128 stands for zero in the data rows.
Here are some points, each followed by its number:
128 140 112 127 128 102 132 75 94 153 164 93 220 142 172 150 147 187 105 185 123 107 110 160 0
135 80 102 130 234 134 162 196 120 88 149 30 214 141 149 255 167 190 116 176 184 141 158 233 1
126 155 178 163 109 206 82 109 108 165 159 94 78 171 85 99 49 159 108 139 120 82 79 44 2
144 104 160 104 167 107 110 165 100 140 129 23 53 179 135 84 146 156 187 143 129 135 94 174 3
131 94 90 140 121 146 85 177 99 160 145 163 112 177 96 83 78 128 115 148 189 83 74 93 4
112 106 124 124 73 86 163 75 133 65 88 168 148 136 145 125 156 134 66 92 113 101 135 36 5
133 114 93 140 93 149 77 169 101 162 140 160 103 161 91 68 75 111 134 136 161 112 79 110 6
83 198 190 137 132 135 115 114 191 135 56 112 40 111 91 88 144 0 161 49 107 181 200 135 7
133 135 199 88 142 100 146 127 143 115 83 96 106 145 114 205 87 102 99 48 98 139 159 133 8
113 117 42 145 231 59 126 189 176 106 241 178 106 144 142 205 191 145 142 213 114 146 174 186 9
105 210 158 149 91 103 133 63 170 99 127 163 100 116 120 95 145 75 157 81 55 169 176 129 10
118 131 101 72 146 116 140 128 98 136 65 255 116 90 188 134 152 110 72 48 144 118 187 92 11
107 178 200 156 139 145 152 86 184 115 82 145 71 71 94 105 139 21 165 82 154 148 160 89 12
119 41 122 81 194 112 177 126 119 82 140 55 235 121 149 214 148 161 96 113 162 130 157 174 13
139 90 124 115 167 123 133 142 111 126 169 54 92 113 99 126 127 157 184 138 147 161 104 188 14
146 84 92 141 225 63 154 212 174 44 185 70 96 131 142 232 172 159 147 193 119 194 159 226 15
120 217 151 167 111 152 105 91 119 143 122 165 91 86 108 99 128 79 135 122 79 169 160 157 16
111 141 87 35 145 153 133 155 115 133 138 156 190 141 243 121 92 123 165 189 151 138 116 146 17
114 171 80 138 130 103 164 88 71 102 91 181 110 44 77 116 144 61 134 106 139 207 151 217 18
122 121 237 82 122 122 137 157 225 105 12 95 56 164 134 177 113 48 83 0 113 100 194 78 19
136 106 131 140 136 136 133 105 69 182 99 188 206 90 131 133 150 184 97 167 182 51 80 77 20
137 128 175 98 101 156 163 156 188 129 71 135 96 98 128 168 123 99 148 92 57 134 135 115 21
121 98 84 135 79 158 81 159 100 175 144 150 134 174 101 67 65 125 120 152 179 83 66 100 22
100 168 175 172 103 192 86 79 123 152 131 122 103 149 140 123 89 143 75 131 95 110 127 62 23
200 86 103 164 108 149 170 173 85 105 113 65 106 41 125 120 99 152 134 141 197 139 104 148 24
124 80 84 133 78 171 75 190 95 169 152 152 109 188 91 59 55 122 124 147 187 85 55 80 25
133 119 99 98 202 108 146 158 148 126 145 161 120 188 177 185 159 143 26 108 138 83 209 133 26
128 182 146 157 94 97 147 84 152 94 134 128 101 109 117 93 133 92 165 96 89 159 155 132 27
165 81 78 160 112 153 101 186 91 184 115 179 131 183 143 65 63 137 160 152 193 74 86 90 28
128 86 127 74 70 52 139 70 151 130 98 139 218 206 199 147 164 198 63 88 94 34 144 15 29
136 86 92 142 220 59 153 209 172 45 175 68 95 129 143 233 175 163 148 189 120 185 163 223 30
121 149 94 117 170 123 153 81 82 125 139 241 117 17 101 100 133 84 132 120 188 132 119 149 31
126 142 103 193 216 117 148 135 108 140 121 255 107 100 101 178 145 127 65 154 213 74 155 66 32
80 178 148 144 129 91 125 105 142 168 117 168 128 61 125 103 143 125 135 146 133 205 154 140 33
120 133 126 44 177 173 60 137 114 163 161 121 138 203 71 144 59 158 97 116 131 55 147 53 34
216 53 99 157 105 142 165 199 76 102 94 44 107 54 134 116 80 160 146 137 233 125 82 148 35
132 83 108 123 236 117 165 195 122 88 168 33 215 142 147 255 166 177 117 177 183 145 158 236 36
104 79 166 123 165 147 149 153 174 103 117 102 73 187 142 213 180 126 59 51 128 126 175 131 37
126 179 126 161 103 116 102 106 118 126 163 165 103 96 84 86 148 88 113 134 67 170 128 161 38
118 128 54 130 237 51 144 187 176 111 246 146 90 166 124 212 168 132 159 195 101 164 182 185 39
150 57 169 138 100 158 123 213 103 82 80 36 121 173 140 126 100 187 184 144 174 110 9 139 40
125 80 129 117 188 83 184 140 184 62 159 35 199 173 151 238 161 172 136 145 129 122 160 153 41
141 159 112 125 105 127 135 53 69 185 151 120 216 124 175 116 141 190 98 199 117 103 90 161 42
101 166 138 97 138 85 145 96 145 140 112 142 181 157 167 132 181 130 166 90 97 127 193 108 43
84 153 156 153 132 74 138 116 175 147 125 118 150 89 146 140 157 166 149 175 133 190 154 134 44
New points follow, each followed by the number of its nearest point above.
171 108 152 123 105 146 155 135 201 123 80 129 93 74 120 182 114 109 138 101 65 141 157 102 21
153 80 70 158 110 164 101 186 91 182 118 187 131 184 143 67 65 134 161 157 192 70 85 89 28
182 92 136 133 101 161 161 135 215 126 86 129 96 53 120 180 122 115 152 122 64 141 150 98 21
105 135 78 91 165 121 124 133 97 120 153 173 119 91 103 106 127 68 130 92 131 181 160 211 18
156 119 125 86 99 217 206 151 181 154 90 145 99 23 140 149 138 97 179 111 84 177 137 133 21
115 108 137 94 82 60 136 78 153 142 100 142 199 170 183 138 159 186 81 106 106 77 146 39 29
112 76 125 114 213 61 192 142 174 43 181 9 231 211 160 255 174 191 130 151 149 115 162 170 41
150 99 178 80 106 180 171 190 192 141 49 128 95 87 134 195 115 108 141 96 62 124 123 113 21
152 109 115 97 95 204 173 161 161 157 103 147 101 62 129 128 119 103 165 119 109 155 117 121 21
152 129 79 118 88 143 85 135 139 236 103 194 230 137 123 150 156 106 70 136 196 75 80 70 20
133 178 141 180 86 122 96 107 128 123 168 147 105 102 79 86 148 96 108 148 55 165 117 147 38
123 175 191 185 106 211 83 88 126 157 173 88 74 155 72 106 54 151 105 138 108 88 81 50 2
140 156 184 159 52 225 31 95 118 198 134 50 86 165 64 108 44 176 87 165 59 89 82 18 2
78 92 139 144 155 163 121 128 167 135 182 126 78 160 111 207 138 145 97 52 123 143 125 112 37
115 158 178 132 151 154 156 98 168 122 76 160 75 54 104 115 135 26 146 75 176 145 159 98 12
137 123 131 125 128 118 127 119 132 121 159 88 59 116 104 98 126 143 187 120 122 161 110 152 14
95 150 90 17 163 154 135 165 136 127 133 165 201 142 255 143 90 111 182 183 160 139 130 142 17
134 106 117 139 130 134 122 117 83 181 106 180 212 103 128 131 149 180 102 161 173 62 96 87 20
130 128 162 98 151 107 121 139 81 147 71 44 95 159 209 67 165 151 168 172 111 139 134 189 3
111 101 128 129 167 65 164 120 176 52 175 36 206 197 145 212 167 168 134 145 119 120 156 149 41
107 106 128 121 67 70 168 62 145 54 89 164 151 152 148 121 158 136 71 87 105 94 136 20 5
135 134 91 113 155 130 145 99 78 129 158 209 116 50 101 92 121 102 136 135 176 129 98 148 31
147 111 117 35 205 183 119 192 102 142 189 95 129 230 93 116 33 149 175 117 188 69 142 106 34
